Small tables with named rows and columns. After each table, cells are looked up by row and column.

lan.csv
,keviz,tiz,vefu,nuve,zenite,mepe,fidiv,pitedug,dufiti
fis,-47,27,16,-37,-9,26,2,44,8
butuvu,0,21,65,1,46,-32,22,45,-25
nosuno,37,24,53,-5,18,11,11,-8,42
ditar,-27,-50,0,-39,10,13,3,15,70
vuzused,-11,-5,19,27,-15,73,19,28,53
niput,2,-18,-26,1,26,34,18,-47,19
vik,55,8,11,51,44,26,11,71,18
gadaze,9,61,8,3,8,-56,8,-26,19

vik, mepe: 26
gadaze, mepe: -56
niput, fidiv: 18
fis, zenite: -9
fis, dufiti: 8
ditar, keviz: -27
vuzused, zenite: -15
gadaze, dufiti: 19
fis, fidiv: 2
vuzused, vefu: 19
gadaze, pitedug: -26
nosuno, zenite: 18
niput, keviz: 2
butuvu, vefu: 65
vik, zenite: 44
Which row has the largest nuve? vik

vamiri =
,tes,rol
nizi,51789,15965
pateko,69310,81444
devemuk,68235,82485
ziv,76935,55279
vagat,85893,94715
gike,57077,37865
vap,58365,85311
fod,64354,59240
bimikud,58401,31474
tababa,32236,27595
puvere,65101,57442
bim,80979,74503
nopimu,77308,81911

rol of tababa: 27595
tes of vagat: 85893
tes of tababa: 32236
tes of vap: 58365
tes of devemuk: 68235
rol of fod: 59240
tes of nizi: 51789
tes of bimikud: 58401
rol of bimikud: 31474
tes of puvere: 65101
tes of nopimu: 77308

Table givagi
cols = vobe, zege
vos: [62, -74]
zil: [-97, -7]
soso: [-14, -52]
rem: [-54, -8]
tir: [-66, 56]

tir, vobe: -66
tir, zege: 56
rem, vobe: -54
rem, zege: -8
soso, vobe: -14
zil, vobe: -97
zil, zege: -7
soso, zege: -52
vos, zege: -74
vos, vobe: 62

mivikit:
|  | nudi | muv | kasar |
|---|---|---|---|
| zeti | 76 | 136 | 95 |
| fut | 56 | 119 | 170 |
| zagag | 193 | 55 | 52 |
| fimes | 152 | 108 | 15 |
| didi | 143 | 107 | 34 |
| memut | 179 | 46 | 87 |
| deral | 179 | 51 | 58 |
| tane | 104 | 135 | 27 |

zeti, kasar: 95
tane, nudi: 104
tane, kasar: 27
zagag, muv: 55
zagag, nudi: 193
memut, kasar: 87
didi, kasar: 34
zagag, kasar: 52
didi, muv: 107
tane, muv: 135
deral, nudi: 179
memut, nudi: 179
fut, nudi: 56
deral, kasar: 58
Row with the largest muv: zeti

Table zipotuf
|  | sekog | gifivo |
|---|---|---|
| zab | 148 | 245 |
| gedi | 167 | 215 |
| nemema | 187 | 159 |
| daveku | 124 | 175 |
| zik | 185 | 160 |
| mitebub | 129 | 207 |
| boni | 133 | 191 |
| romelo | 43 | 224 |
| zago | 104 | 234 |

zab, sekog -> 148
zab, gifivo -> 245
daveku, sekog -> 124
zik, gifivo -> 160
zago, sekog -> 104
romelo, sekog -> 43
boni, sekog -> 133
zago, gifivo -> 234
boni, gifivo -> 191
nemema, sekog -> 187
zik, sekog -> 185
gedi, sekog -> 167
nemema, gifivo -> 159
romelo, gifivo -> 224
mitebub, gifivo -> 207
gedi, gifivo -> 215
mitebub, sekog -> 129
daveku, gifivo -> 175

Table keni
,sadugas,kigufe,fovag,dulogu,saruse,zul
vunuda,1297,1513,2849,2060,486,1641
viv,2961,5102,-811,1132,2227,627
gugosob,-1297,-2590,7626,3247,-2589,2214
nabobeb,3,3120,2912,1641,-7808,-3518
suz,3486,5038,-1227,1070,3419,1165

gugosob, fovag => 7626
vunuda, dulogu => 2060
nabobeb, sadugas => 3
suz, dulogu => 1070
suz, saruse => 3419
vunuda, fovag => 2849
nabobeb, saruse => -7808
nabobeb, zul => -3518
vunuda, sadugas => 1297
nabobeb, dulogu => 1641
suz, sadugas => 3486
suz, fovag => -1227
viv, dulogu => 1132
nabobeb, fovag => 2912
viv, kigufe => 5102
vunuda, kigufe => 1513
nabobeb, kigufe => 3120
gugosob, dulogu => 3247
vunuda, zul => 1641

kenor:
      lugode  pizaku  tifafe  bolibil   tok
viga     526    3751    2309     5177  1000
sim     7895    2797    6848     3369  8974
luf     1148    2349    3170     5427   558

luf, bolibil: 5427
sim, pizaku: 2797
sim, bolibil: 3369
luf, pizaku: 2349
viga, pizaku: 3751
viga, bolibil: 5177
sim, tok: 8974
sim, lugode: 7895
viga, lugode: 526
luf, tifafe: 3170
viga, tok: 1000
luf, lugode: 1148
luf, tok: 558
sim, tifafe: 6848
viga, tifafe: 2309
Row with the largest bolibil: luf

lan =
         peloza  rogetef   zer  gomeve  faredes   mas
diged       0.4      0.4  -0.1    -0.1      0.3   0.2
remekel     0.2     -0.7  -0.1     0.5     -0.5   0.1
fom         0.1      0.1   0.0     0.3     -0.1   0.3
rig        -0.2     -0.2  -0.5     0.2      0.1  -0.2
moluso     -0.3      0.1   0.1    -0.3     -0.3  -0.2
dadip       0.1     -0.3  -0.3     0.3     -0.1   0.1
mulub      -0.4      0.1  -0.1     0.4      0.2   0.5
baguba      0.1     -0.2  -0.2     0.3     -0.5   0.3
fol        -0.1     -0.4  -0.7     0.2      0.1  -0.1

peloza of fom is 0.1
rogetef of fom is 0.1
rogetef of baguba is -0.2
mas of remekel is 0.1
peloza of remekel is 0.2
rogetef of remekel is -0.7
zer of dadip is -0.3

tomigag:
|  | fava | zilase | nes | tezu | vurim | bab | guv | bapa |
|---|---|---|---|---|---|---|---|---|
| famezam | 534 | 575 | 737 | 513 | 222 | 712 | 264 | 325 |
| pozav | 517 | 493 | 369 | 685 | 644 | 379 | 637 | 609 |
| pil | 540 | 613 | 921 | 431 | 10 | 880 | 77 | 184 |
| zako | 534 | 491 | 274 | 701 | 756 | 285 | 737 | 674 |
| lof | 511 | 496 | 386 | 850 | 651 | 387 | 645 | 614 |
| zabupat | 526 | 524 | 445 | 871 | 596 | 432 | 597 | 569 |
| bim | 542 | 478 | 277 | 155 | 663 | 317 | 651 | 618 |

vurim of famezam: 222
fava of pozav: 517
vurim of zako: 756
nes of famezam: 737
tezu of zabupat: 871
zilase of pozav: 493
fava of famezam: 534
nes of zako: 274
bapa of zako: 674
bab of bim: 317
bapa of famezam: 325
tezu of pozav: 685
nes of zabupat: 445
tezu of lof: 850
bab of zabupat: 432

zet
|  | dok | did | faf | nemu |
|---|---|---|---|---|
| dol | 210 | 145 | 57 | 111 |
| laluke | 105 | 153 | 57 | 114 |
| sepazuk | 105 | 153 | 57 | 114 |
| tageb | 105 | 153 | 57 | 114 |
| popunik | 123 | 153 | 57 | 114 |
| sazurip | 87 | 153 | 57 | 155 |

popunik, did => 153
dol, faf => 57
tageb, dok => 105
sepazuk, did => 153
laluke, nemu => 114
tageb, faf => 57
Row with the largest dok: dol

Table kek
|  | nepifab | zomo | muvomu | zukis | ribomes | dobitib | vig |
|---|---|---|---|---|---|---|---|
| num | 0.3 | 0.7 | 0.8 | 0.5 | 0.8 | 0.9 | 0.5 |
| reg | 0.2 | 0.8 | 0.7 | 0.7 | 0.8 | 0.7 | 0.4 |
| vibuk | 0.2 | 0.8 | 0.7 | 0.9 | 0.8 | 0.7 | 0.4 |
| lofidam | 0.3 | 0.6 | 0.7 | 0.6 | 0.6 | 0.4 | 0.4 |
| lerezu | 0.1 | 0.8 | 0.6 | 0.6 | 0.8 | 0.5 | 0.5 |

What is the vig of vibuk in kek?
0.4
What is the zomo of lerezu in kek?
0.8
What is the muvomu of lofidam in kek?
0.7
What is the vig of lerezu in kek?
0.5
What is the ribomes of num in kek?
0.8
What is the ribomes of reg in kek?
0.8
What is the zukis of reg in kek?
0.7
What is the nepifab of num in kek?
0.3
What is the nepifab of reg in kek?
0.2

